Some points, one per row:
[-0.59  1.34  1.27  0.48  0.49 -1.02 -0.76 -0.59  0.53  0.52 -0.46  1.03 -1.13  0.93 -1.21 -0.16]
[-1.2   0.67  0.33 -0.78  0.67 -0.36 -1.27  0.04 -0.25  0.93 -0.41  1.41 -0.15  0.32 -0.83 -1.18]
[-1.    0.68  1.1   1.69  0.9  -1.67  0.87 -2.24 -3.02  0.18 -0.04  0.85 -0.86  0.13 -1.08 -1.87]
[ 0.81 -1.09 -1.02 -0.31  0.14 -0.01 -1.7   1.28  0.07  0.98  0.38  1.26  0.35 -0.42  1.05  0.05]
[ 0.72 -0.56 -0.54  0.47 -1.21 -0.55  0.51 -0.01 -0.42  0.38  1.02  0.03 -0.33  1.02  0.41  0.19]
[-0.57  0.33  0.79  0.43 -0.12 -0.25  0.27 -1.02 -1.02  0.47  0.05 -0.09 -0.49  0.09 -0.76 -0.9 ]
[-0.87  0.61  1.4   0.4   0.48 -0.47  0.31 -1.66 -1.21  0.58 -0.38 -0.22 -0.49 -0.37 -1.13 -1.05]
[-1.16 -0.05  0.29  1.69  0.78 -1.    0.87 -2.3  -3.59  0.1   0.54  0.65 -0.2  -0.39 -0.52 -2.88]
[-1.45  0.22 -0.85 -1.43  1.41  0.33 -0.05 -0.14 -3.45  2.01  0.31 -1.32 -0.52 -0.39 -0.54 -3.5 ]
[ 0.45 -0.1   0.12  0.37 -0.85 -0.04  0.   -0.07 -0.04  0.25  0.57  0.07 -0.46  0.64 -0.01  0.07]
[ 0.24  0.48 -0.15 -0.13  0.92  1.7   0.53  1.45  1.61 -3.34 -1.81 -1.23  2.04 -2.27 -0.82  0.66]
[ 0.42  0.18 -0.6  -0.4  -1.39  0.6   1.05  0.34  0.33 -0.64  0.05 -1.1  -0.28  0.21  0.39  0.87]
[-0.01 -0.7   0.13  0.41  0.65  0.22 -0.6   0.4   0.76 -0.42  0.17  0.98  1.11 -0.24  0.16  0.22]
[-0.7   0.45  0.51 -0.78 -1.36  0.31  0.89 -0.82 -1.04  1.08 -0.39 -1.51 -1.27  0.02 -0.18 -0.25]
[ 0.28 -0.62  0.8   1.33  0.87 -1.6   0.98 -0.56 -0.39  0.11  0.79  0.83  0.    0.82 -0.11  1.3 ]
[-1.84  0.85 -0.07 -2.46  1.16  0.87 -0.96  0.53 -0.43  0.21 -1.91 -0.78  0.86 -1.89 -1.01 -1.4 ]
[-0.83  0.21  0.68  0.52 -0.34 -0.82  1.71 -1.58 -2.25  0.49  0.18 -0.25 -1.22  0.27  0.11 -0.34]
[ 0.73  0.77 -0.06 -0.49 -0.46  1.26  0.58  0.48  0.56 -1.68 -0.9  -1.73  0.35 -1.24 -0.61  0.18]
[-1.48  1.13  1.29 -1.26 -0.37  0.12  0.53 -1.67 -1.31  1.47 -1.54 -2.21 -1.25 -0.87 -0.95 -0.87]
[-1.71 -0.18 -0.19 -2.44  0.75  0.85 -0.84  1.04 -0.39 -0.06 -1.58 -0.05  2.   -1.9  -0.66 -0.73]
[ 0.01  0.2   1.17  0.94  0.16 -0.93  0.47 -0.7  -0.24  0.21  0.22  0.35 -0.5   0.64 -0.71  0.56]
[-2.04 -0.04 -1.38 -2.87  2.51 -0.15 -3.82  2.69  0.03  1.23 -1.42  3.07  1.67 -0.99  0.49 -0.67]
[-0.02 -0.84  0.93  0.88  1.41  0.1  -0.04 -0.22  0.39 -0.46  0.62  1.07  1.25 -0.34 -0.23  0.15]
[ 0.2  -0.3   0.25  0.33 -0.08  0.31 -0.26  0.19  0.56 -0.3   0.19  0.27  0.49 -0.03 -0.13  0.19]
[ 0.41 -0.9  -0.46  0.65 -0.06 -0.19  0.27  0.16  0.33 -0.11  1.04  0.62  0.43  0.76  0.81  0.71]
40 more points follow, each with its number after it:
[ 0.84 -0.51 -0.36  0.38  0.08  0.37 -0.38  0.31  1.12 -0.72  0.22  0.22  0.72 -0.09  0.7   0.46] 0
[-0.9   1.63  2.02 -0.26  1.6   0.16 -0.17 -0.78  0.93 -0.35 -1.38 -0.51 -0.16 -0.72 -1.91 -0.07] 1
[-0.49 -0.98  0.45  0.27  3.24  0.33 -0.34  0.38  1.36 -0.75 -0.04  1.09  1.73 -0.74  0.77  0.63] 2
[-0.02 -0.69 -1.02  0.34  1.48  0.42 -0.49  1.04  1.22 -1.66 -0.87  0.7   1.16 -0.69  1.22  0.6 ] 3
[ 0.05 -0.06 -1.17 -0.39 -0.99  0.22  0.88  0.56  0.25 -0.24  0.46 -0.35 -0.29  0.85  0.97  0.9 ] 4
[-0.42  0.22  0.14 -1.42 -1.35  1.31  0.96  0.14 -0.34 -0.34 -1.18 -2.93  0.36 -1.56 -0.61  0.18] 5
[ 0.01  0.65  0.23 -0.51  0.55  1.04 -0.53  0.51  1.   -1.11 -0.84 -0.43  0.8  -1.1  -0.72 -0.24] 6
[ 0.5  -0.32 -0.07  0.31 -0.31  0.33 -0.09  0.24  0.67 -0.4   0.31  0.04  0.35  0.14  0.22  0.43] 7
[ 0.79 -0.93 -1.39 -0.03 -0.83 -0.39  0.14  0.32  0.37  0.48  1.24  0.56  0.02  1.13  1.58  0.7 ] 8
[-0.15 -0.22 -0.39 -0.64  0.55  0.16 -1.7   0.95  0.75  0.33 -0.2   1.35  0.77 -0.22  0.24 -0.12] 9
[ 0.46 -2.16 -0.72  3.02 -0.82 -0.9   1.55 -1.28 -1.43 -1.    2.16  1.3   0.55  0.23  1.3  -0.54] 10
[ 0.07 -0.24 -1.12 -0.07 -0.28  0.23 -0.05  1.48  0.4  -0.54 -0.08  0.14  0.1   0.18  0.47  0.73] 11
[ 0.44  0.   -0.57 -0.01 -0.18  0.76  0.09  1.12  0.85 -1.47 -0.59 -0.44  0.73 -0.61 -0.01  0.6 ] 12
[ 0.45 -0.52 -0.82 -0.12 -0.29  0.26 -0.7   1.22  0.32  0.03  0.22  0.47  0.2   0.04  0.51  0.3 ] 13
[-0.3   0.06 -0.33 -0.72 -0.49  0.47  0.06  0.27 -0.9   0.68  0.16 -0.76 -0.38 -0.04 -0.18 -0.77] 14
[-0.83  0.57  0.7  -1.63  0.17  1.75  0.56  0.21  0.51 -1.49 -2.14 -2.73  1.57 -2.75 -1.33  0.02] 15
[ 0.72 -2.03 -0.26  1.19 -0.87 -1.04 -0.24 -0.07  0.6   0.38  0.8   0.76  0.97  0.09  1.4   1.16] 16
[ 0.76 -1.55 -0.63  0.28 -0.29 -0.15 -1.32  0.29  0.93  0.46  0.52  1.19  1.04 -0.31  1.49  0.35] 17
[ 0.97  0.59 -0.13 -0.47  0.58  0.63 -1.39  0.12  0.48  0.04  0.3   0.5  -0.08 -0.13  0.09 -0.99] 18
[ 0.28  0.02 -0.25 -0.28 -0.7   0.56  0.06  0.42  0.09 -0.14  0.08 -0.51 -0.06 -0.05 -0.04  0.04] 19
[ 0.08 -0.9   0.29  1.57 -0.28 -0.11  1.   -1.12 -1.03 -0.32  1.24  0.42  0.2   0.08  0.17 -0.46] 20
[ 0.55 -0.55 -1.05  0.55 -0.3   0.35  0.58 -0.21 -1.89  0.52  1.4  -0.92 -0.73  0.35  0.29 -2.01] 21
[-0.36  1.23  1.19  0.65  0.04 -0.92  0.17 -0.65 -0.6   0.5  -0.29  0.45 -1.52  1.12 -1.44 -0.25] 22
[-0.28 -0.36 -1.02  0.07 -0.68 -1.36  1.56 -0.07 -0.73  0.44  0.93  0.27 -0.47  1.56  1.15  1.14] 23
[-0.68 -0.33 -2.01 -0.97  0.43 -1.09  1.79  0.5  -0.08  0.54  1.37  0.61 -0.23  2.08  2.07  1.85] 24
[ 0.69 -0.88 -0.9   0.69 -1.02 -0.01  0.32  0.19 -0.11  0.14  1.28  0.29 -0.17  0.81  0.91  0.11] 25
[-1.95 -0.12 -0.85 -2.45  0.74  0.62 -1.05  2.1  -0.89  0.3  -1.77 -0.53  1.17 -1.99 -0.4  -0.52] 26
[-0.17 -1.03 -2.35  0.41  1.2  -0.45 -0.48  0.63  0.6  -0.77  0.07  1.07  0.41  0.39  2.65  0.48] 27
[-0.73  1.13  1.73 -0.24  0.44 -0.07  0.01 -1.1  -0.03  0.41 -1.04 -0.82 -0.59 -0.4  -1.52 -0.27] 28
[-0.08  0.11  0.78 -0.26  1.12 -0.92  1.26 -0.12 -0.14  0.65  0.57  0.   -0.43  1.11 -0.15  1.83] 29
[ 0.69  0.31  1.35 -1.34 -3.19  3.07  2.85 -0.65  1.04 -2.8  -2.95 -6.31  1.28 -4.19 -1.3   2.08] 30
[ 0.11  0.49 -1.33  0.99  0.95  0.86  1.11  1.44  1.95 -4.4  -2.4  -1.04  0.82 -0.98  0.6   1.31] 31
[ 0.6  -0.4   0.8   0.2   0.25  2.07  1.29  0.48  1.19 -2.56 -0.77 -2.25  2.12 -2.16 -0.88  0.96] 32
[ 0.53  0.42  1.05 -0.62 -1.93  2.17  1.8  -0.32  0.95 -2.06 -1.8  -4.53  0.82 -2.53 -1.18  1.23] 33
[ 0.88  0.18 -0.12  0.28 -0.23  1.    0.31  0.4   1.11 -1.7  -0.37 -0.83  0.71 -0.69 -0.14  0.41] 34
[-0.12  0.37 -0.47 -0.76 -1.72 -0.27  1.19  0.01 -0.42  0.84  0.41 -0.31 -1.61  1.41  0.7   0.74] 35
[ 0.09 -0.9  -1.08 -0.02  1.5  -0.71  0.42  0.51  0.63  0.    1.03  0.83  0.74  1.25  1.5   1.54] 36
[ 0.    0.01  1.68  0.13  1.27  0.53  0.1  -0.44  0.64 -0.24 -0.13 -0.51  0.75 -0.73 -0.93  0.48] 37
[ 0.34 -0.02 -1.23  0.16 -0.09  0.37  0.37  1.24  0.88 -1.6  -0.47 -0.14  0.43  0.02  0.61  0.94] 38
[-0.08 -0.15 -0.87 -0.36 -1.3  -0.21  1.03  0.02 -0.39  0.61  0.84 -0.18 -0.91  1.27  1.06  0.61] 39
Which three of these numbered points are nearest to each point below, looking only along the 4 directions in which the first points spread most? Their numbers follow each, nearest first.
[-0.53  0.15  0.09 -1.51 -1.43  1.17  0.94 -0.09 -0.68  0.21 -0.88 -2.81  0.08 -1.25 -0.41 -0.07] > 5 14 19
[ 0.27 -0.97  0.08  0.71  0.8   0.32  0.51 -0.07  0.17 -0.38  1.19  0.53  0.9   0.28  0.36  0.45] > 7 0 29
[ 1.17 -1.02 -0.38  0.44 -1.58 -0.96  0.11  0.22  0.34  0.6   0.89  0.2   0.17  0.98  0.54  1.04] > 25 8 24
[-0.34  0.6   0.65  0.04  0.45 -0.19 -1.02 -0.08  0.8   0.23 -0.25  0.9  -0.15  0.25 -0.59 -0.23] > 18 7 13
[ 0.72  0.22  0.86  0.1  -0.43  2.64  2.13  0.61  1.58 -3.92 -1.84 -3.85  2.33 -3.19 -1.53  1.3 ] > 32 33 31
[-0.57  1.14  0.96  0.02  0.67 -0.31 -0.95 -0.34  0.73  0.3  -0.46  0.83 -0.59  0.4  -1.01 -0.42] > 18 37 29
[-0.38  0.07  0.72  1.06 -0.24 -0.5   0.67 -1.24 -1.37  0.2   0.39  0.12 -0.51  0.19 -0.55 -0.82] > 22 20 21
[-0.1   0.02 -0.5  -0.6  -0.69  0.71  0.33  1.02  0.08 -0.53 -0.47 -0.94  0.25 -0.51 -0.16  0.39] > 19 12 11
[ 0.79  0.01 -0.12  0.27 -1.12 -0.36  0.39  0.01 -0.47  0.38  0.8   0.04 -0.81  1.15 -0.12  0.07] > 23 39 25
[-0.18  0.16  0.04 -0.39 -1.34  0.27  0.74 -0.38 -0.86  0.75  0.26 -0.91 -1.05  0.44  0.07 -0.23] > 21 35 14
[ 1.29 -0.49 -0.58  0.28 -0.07  0.47 -0.53  0.28  1.1  -0.77  0.25  0.21  0.66 -0.2   0.95  0.27] > 0 11 7
[ 0.04  0.92  1.5   1.29 -0.32 -1.88  0.27 -0.62 -0.3   0.33 -0.31  0.62 -1.38  1.33 -1.24  0.83] > 20 22 29
[ 0.24  0.09  1.26 -0.15 -0.54  1.13  0.57 -0.43  0.65 -0.57 -0.56 -1.9   0.43 -1.06 -0.78  0.65] > 34 12 5
[-1.18  0.32 -0.73 -1.13 -1.1  -0.39  2.23 -0.39 -0.93  1.    0.43 -0.54 -1.76  1.33  1.52  1.14] > 35 39 21
[ 0.67 -0.57 -0.42  0.32 -0.63  0.18 -0.22  0.35  0.45 -0.09  0.62  0.29  0.18  0.37  0.55  0.33] > 7 11 13
[ 1.13 -0.79 -1.43  0.18  0.1   0.06 -0.42  0.52  1.08 -0.78  0.12  0.51  0.58  0.18  1.85  0.65] > 0 11 17
[ 0.6  -0.81 -0.68  0.3  -0.38  0.2  -0.63  0.75  0.5  -0.1   0.47  0.69  0.45  0.11  0.69  0.29] > 13 11 17
[ 0.38  0.71  0.69  0.32 -0.42 -0.01 -0.24 -0.34  0.52  0.05  0.09  0.05 -0.83  0.6  -0.58  0.08] > 29 19 7
[-1.15  1.19  1.29  0.87  0.94 -1.21  0.1  -1.63 -1.4   0.54 -0.42  0.85 -0.93  0.32 -1.54 -1.48] > 22 28 20
[ 0.05  0.06  0.12 -0.34 -1.16  0.6   0.5  -0.11 -0.14  0.14  0.05 -1.05 -0.31 -0.03 -0.12  0.12] > 19 14 4
